500 stands for zero in the data rows.
Some points, one per row:
tensor([595., 476., 547., 532., 632., 618., 492., 370., 268., 428., 485., 351., 436., 448., 555., 581.])
tensor([485., 531., 403., 475., 366., 356., 542., 500., 768., 476., 560., 508., 497., 469., 433., 453.])
tensor([588., 554., 576., 551., 597., 548., 497., 394., 430., 479., 498., 383., 386., 372., 453., 538.])
tensor([483., 416., 498., 502., 442., 449., 508., 617., 489., 492., 466., 597., 650., 641., 608., 541.])
tensor([494., 512., 493., 601., 607., 478., 523., 562., 408., 550., 572., 424., 343., 461., 507., 473.])
tensor([479., 451., 463., 528., 521., 499., 548., 524., 432., 504., 454., 504., 518., 557., 555., 481.])
tensor([497., 382., 541., 565., 487., 617., 498., 486., 331., 450., 436., 536., 485., 544., 628., 498.])
tensor([513., 440., 303., 517., 454., 323., 513., 682., 616., 551., 543., 572., 588., 599., 536., 495.])
tensor([433., 528., 506., 349., 282., 537., 437., 415., 539., 509., 372., 619., 656., 645., 503., 554.])
tensor([436., 561., 484., 399., 318., 436., 477., 500., 653., 582., 492., 673., 591., 518., 433., 525.])
tensor([627., 353., 432., 596., 731., 519., 639., 629., 379., 444., 548., 335., 429., 503., 605., 536.])
tensor([482., 642., 611., 406., 394., 604., 463., 334., 527., 512., 467., 499., 405., 369., 344., 517.])
tensor([569., 519., 531., 566., 634., 483., 528., 496., 441., 522., 594., 416., 367., 369., 491., 557.])
tensor([588., 461., 603., 546., 635., 681., 490., 385., 256., 458., 438., 434., 461., 505., 606., 554.])
tensor([486., 499., 537., 538., 572., 503., 469., 476., 452., 491., 573., 439., 428., 433., 485., 536.])
tensor([476., 597., 566., 475., 542., 478., 444., 473., 545., 519., 570., 488., 436., 416., 401., 503.])
tensor([431., 477., 644., 442., 361., 791., 356., 279., 278., 475., 382., 588., 573., 529., 528., 559.])
tensor([492., 411., 470., 482., 388., 584., 505., 408., 438., 431., 435., 521., 592., 561., 603., 542.])
tensor([491., 463., 424., 537., 544., 364., 544., 649., 591., 448., 522., 550., 568., 611., 587., 450.])
tensor([611., 451., 549., 535., 641., 626., 518., 431., 318., 483., 471., 447., 480., 523., 585., 527.])
tensor([577., 483., 542., 572., 639., 546., 494., 486., 395., 485., 513., 398., 453., 411., 555., 496.])
tensor([517., 421., 424., 481., 547., 487., 601., 631., 557., 501., 490., 509., 559., 567., 508., 483.])
tensor([522., 429., 533., 530., 553., 553., 438., 453., 363., 513., 542., 470., 455., 500., 521., 513.])
tensor([392., 698., 517., 388., 400., 326., 434., 551., 813., 584., 608., 594., 504., 440., 302., 452.])
tensor([440., 543., 555., 494., 436., 485., 429., 426., 545., 467., 506., 517., 513., 494., 479., 437.])
tensor([432., 493., 408., 417., 440., 372., 552., 666., 702., 536., 493., 594., 580., 594., 455., 453.])
tensor([479., 623., 547., 445., 360., 604., 405., 354., 536., 542., 416., 579., 563., 462., 423., 532.])
tensor([580., 619., 352., 587., 550., 276., 545., 605., 781., 547., 711., 356., 386., 349., 356., 472.])
tensor([468., 444., 416., 451., 456., 344., 517., 641., 695., 525., 520., 597., 596., 566., 519., 458.])
tensor([568., 425., 422., 613., 706., 377., 517., 630., 520., 458., 664., 365., 378., 486., 547., 459.])
tensor([465., 529., 573., 451., 440., 557., 465., 449., 500., 540., 452., 605., 545., 503., 482., 443.])
tensor([580., 381., 456., 588., 657., 501., 570., 587., 315., 496., 542., 432., 430., 505., 630., 581.])
tensor([431., 572., 561., 465., 414., 616., 460., 373., 477., 473., 417., 525., 524., 486., 472., 485.])
tensor([503., 571., 445., 479., 411., 553., 418., 443., 501., 550., 477., 548., 563., 500., 469., 535.])
tensor([538., 365., 439., 610., 560., 455., 532., 612., 322., 483., 445., 500., 526., 600., 690., 489.])
tensor([482., 750., 692., 471., 414., 566., 388., 264., 587., 542., 492., 415., 383., 317., 295., 490.])
tensor([498., 359., 395., 500., 521., 463., 547., 612., 417., 510., 496., 517., 501., 592., 575., 495.])
24 more points follow, each with its number after it:
tensor([520., 601., 516., 416., 458., 548., 494., 410., 539., 485., 459., 477., 507., 458., 435., 498.]) 0
tensor([471., 519., 480., 472., 569., 427., 476., 570., 528., 515., 604., 509., 456., 486., 466., 507.]) 1
tensor([475., 487., 465., 513., 440., 500., 494., 500., 454., 514., 559., 502., 455., 409., 455., 565.]) 2
tensor([594., 474., 715., 591., 745., 815., 446., 304.,  90., 399., 440., 329., 381., 445., 615., 515.]) 3
tensor([435., 436., 329., 467., 400., 335., 570., 698., 690., 520., 491., 601., 592., 623., 507., 419.]) 4
tensor([439., 417., 509., 454., 439., 517., 438., 549., 496., 476., 475., 611., 628., 681., 615., 468.]) 5
tensor([466., 672., 616., 383., 328., 544., 453., 379., 701., 554., 466., 626., 534., 433., 333., 448.]) 6
tensor([496., 434., 373., 535., 523., 363., 582., 641., 567., 527., 534., 493., 513., 565., 545., 474.]) 7
tensor([408., 387., 495., 424., 346., 610., 484., 456., 417., 487., 372., 606., 652., 677., 591., 520.]) 8
tensor([363., 433., 488., 399., 278., 465., 410., 524., 556., 520., 397., 688., 696., 680., 543., 531.]) 9
tensor([464., 416., 444., 395., 420., 559., 560., 573., 524., 535., 403., 607., 677., 637., 538., 491.]) 10
tensor([532., 612., 637., 426., 468., 691., 523., 336., 507., 496., 391., 459., 497., 408., 407., 502.]) 11
tensor([521., 408., 448., 505., 591., 531., 571., 538., 359., 480., 522., 466., 467., 555., 562., 524.]) 12
tensor([591., 382., 396., 586., 627., 346., 621., 681., 493., 501., 614., 458., 394., 481., 567., 516.]) 13
tensor([476., 305., 285., 496., 559., 366., 640., 795., 524., 501., 518., 547., 588., 675., 588., 488.]) 14
tensor([546., 501., 569., 554., 564., 451., 464., 490., 534., 509., 531., 439., 482., 482., 506., 555.]) 15
tensor([481., 563., 600., 428., 385., 584., 482., 412., 468., 527., 436., 585., 547., 479., 473., 573.]) 16
tensor([446., 363., 456., 534., 420., 486., 497., 564., 375., 492., 365., 621., 615., 666., 664., 508.]) 17
tensor([525., 561., 534., 512., 555., 554., 416., 454., 418., 502., 540., 452., 502., 465., 458., 504.]) 18
tensor([473., 368., 508., 598., 551., 584., 480., 531., 259., 508., 473., 519., 541., 612., 648., 566.]) 19
tensor([518., 504., 526., 559., 608., 516., 520., 515., 478., 428., 510., 463., 508., 533., 568., 470.]) 20
tensor([454., 464., 470., 432., 447., 540., 497., 539., 497., 498., 441., 565., 515., 511., 495., 471.]) 21
tensor([504., 585., 457., 507., 484., 303., 508., 594., 755., 500., 616., 451., 477., 408., 417., 452.]) 22
tensor([510., 429., 473., 487., 511., 486., 487., 535., 476., 494., 469., 527., 590., 546., 571., 512.]) 23
Which of these numbered points is nearest to each point below, ignoring the 3 directions in which the first points spread most? Its number follows each.
tensor([473., 556., 609., 426., 382., 631., 487., 371., 465., 540., 412., 614., 542., 492., 487., 539.]) > 16
tensor([535., 593., 580., 563., 593., 642., 505., 368., 427., 462., 502., 365., 372., 356., 434., 458.]) > 4
tensor([478., 361., 382., 487., 510., 423., 548., 631., 463., 498., 496., 542., 497., 607., 572., 492.]) > 12
tensor([506., 746., 573., 402., 421., 476., 532., 444., 800., 523., 551., 450., 453., 327., 259., 446.]) > 11
tensor([604., 702., 541., 544., 615., 409., 526., 420., 662., 491., 636., 265., 278., 265., 315., 472.]) > 0
tensor([551., 274., 406., 607., 596., 578., 584., 539., 256., 409., 460., 438., 554., 613., 730., 518.]) > 8
tensor([455., 513., 500., 477., 455., 447., 485., 576., 604., 515., 529., 588., 611., 575., 486., 485.]) > 18
tensor([393., 429., 293., 424., 345., 351., 547., 649., 620., 566., 563., 671., 568., 538., 440., 497.]) > 2
tensor([561., 524., 536., 522., 616., 570., 566., 488., 463., 496., 505., 395., 434., 408., 459., 493.]) > 10
tensor([421., 459., 399., 466., 367., 443., 513., 547., 493., 551., 548., 595., 527., 456., 475., 547.]) > 2
tensor([527., 472., 482., 648., 579., 433., 503., 575., 392., 482., 502., 429., 453., 508., 602., 447.]) > 17
tensor([559., 286., 470., 569., 632., 605., 556., 553., 177., 476., 414., 519., 513., 604., 725., 566.]) > 13
tensor([451., 599., 524., 432., 471., 438., 445., 500., 618., 532., 570., 536., 470., 443., 392., 509.]) > 1
tensor([451., 541., 441., 353., 299., 414., 463., 482., 674., 505., 478., 611., 601., 595., 434., 513.]) > 0
tensor([459., 517., 422., 579., 463., 299., 520., 629., 631., 516., 560., 508., 493., 523., 511., 443.]) > 17
